Read these off the grid that follows. Counting starts at 1.
1) Report the top-right entry.
2) Report the entry just right of 147.
3) Report the entry in row 2 and column 1.
4) Report the entry just left of the largest entry.
5) Report the entry just right of the centre entry.
6) Report the entry just right of 138.
7) Report the entry directly below the largest entry.
8) Report the bottom-left entry.
[[115 117 145 126 129 124 139 142 134 131 135]
 [114 130 125 109 132 130 130 145 118 118 140]
 [122 140 141 119 115 149 121 144 151 122 117]
 [139 126 120 109 125 121 129 135 102 127 153]
 [139 118 116 123 106 137 104 134 124 122 137]
 [109 120 122 109 132 114 134 140 104 123 150]
 [115 134 131 132 126 134 118 133 142 128 113]
 [132 135 133 135 126 142 133 124 144 123 117]
 [131 131 124 139 147 126 141 116 126 126 122]
 [118 131 136 120 123 138 132 141 135 122 130]
 [119 120 143 135 123 126 126 134 142 137 122]]
1) 135
2) 126
3) 114
4) 127
5) 134
6) 132
7) 137
8) 119

Questions about the grid below.
1) Read off the entry just right of the smallest entry.
2) Read off the largest entry.
3) Read off the entry just left of the smallest entry.
((119, 131, 119, 116, 114, 130, 127, 135, 127), (136, 127, 127, 139, 123, 117, 126, 125, 145), (112, 121, 116, 124, 104, 123, 127, 124, 134), (125, 130, 126, 112, 114, 139, 125, 118, 146), (118, 124, 129, 124, 111, 126, 137, 129, 128), (110, 131, 115, 117, 117, 128, 132, 134, 126), (112, 133, 112, 120, 106, 131, 136, 126, 126), (118, 129, 114, 116, 116, 127, 130, 138, 134), (129, 125, 131, 140, 123, 128, 130, 135, 137), (130, 118, 123, 122, 125, 118, 115, 135, 129), (129, 124, 125, 122, 116, 137, 123, 127, 136), (119, 122, 123, 124, 122, 138, 123, 116, 131), (133, 123, 118, 116, 131, 126, 113, 124, 134), (126, 130, 122, 123, 118, 138, 115, 117, 127), (114, 131, 118, 115, 105, 120, 129, 131, 130), (131, 130, 112, 112, 127, 126, 119, 136, 132))
1) 123
2) 146
3) 124

Read these off the row that follows.
1) Which number is the entry just right of 112?
2) Which number is the entry just left of 122?
3) Which number is the fourth entry?
[157 130 122 112 127 120 129 126 132]
1) 127
2) 130
3) 112

Read these off the matrix that follows. Counting starts at 1.
1) Report the bottom-right entry.
2) Report the entry just right of 127.
3) Report the top-right entry.
4) Report the entry at row 1, column 1.
[[130 115 130 115 138 152 112 134]
 [127 122 134 110 132 126 132 133]]
1) 133
2) 122
3) 134
4) 130

120	154	131	138	149	99	137	120	131	103	118	129
151	146	116	102	127	124	130	122	146	111	152	116
Indices start at 1.
The top-right entry -> 129
The entry just left of the smallest entry -> 149
The entry in row 1 and column 3 is 131
The entry in row 1 and column 2?
A: 154
The entry directly below the largest entry?
A: 146
The entry directly above 124 is 99
The entry in the bottom-left corner: 151

[136 122 157 144 143 142 141 124 140 133]
The first entry from the right: 133
The 2nd entry from the right -> 140
The fourth entry? 144

W =
array([[125, 131, 124, 101],
       [138, 144, 127, 116],
       [131, 128, 125, 126],
       [134, 127, 122, 134],
       [135, 118, 141, 105],
       [142, 121, 133, 132]])
Rows and columns are numbered from 1.
The top-right entry: 101
Report the top-left entry.
A: 125
The bottom-left entry: 142
Report the entry in row 3 and column 2.
A: 128
Report the entry just left of 133.
A: 121
Report the entry directly above 132.
A: 105
The entry at row 2, column 1 is 138
The entry directly above the largest entry -> 131
The entry at row 1, column 3: 124
Report the bottom-right entry.
A: 132
Report the entry at row 3, column 1.
A: 131
Report the entry directly above 128.
A: 144
Report the entry directly above 126.
A: 116

Questions about the table below. Rows and columns are numbered from 1.
1) The entry in the top-right corner?
2) The entry at row 3, column 1?
3) The entry at row 1, column 2?
4) The entry in row 1 and column 3?
5) The entry in row 3 and column 3?
6) The entry in row 1 and column 1?
7) The largest entry?
8) The entry in row 2 and column 1?
[[100 127 136 103 138 132 134 141 130 126 140 132]
 [125 116 137 129 142 134 133 126 126 124 135 133]
 [115 137 138 110 141 128 140 137 135 131 141 128]]
1) 132
2) 115
3) 127
4) 136
5) 138
6) 100
7) 142
8) 125
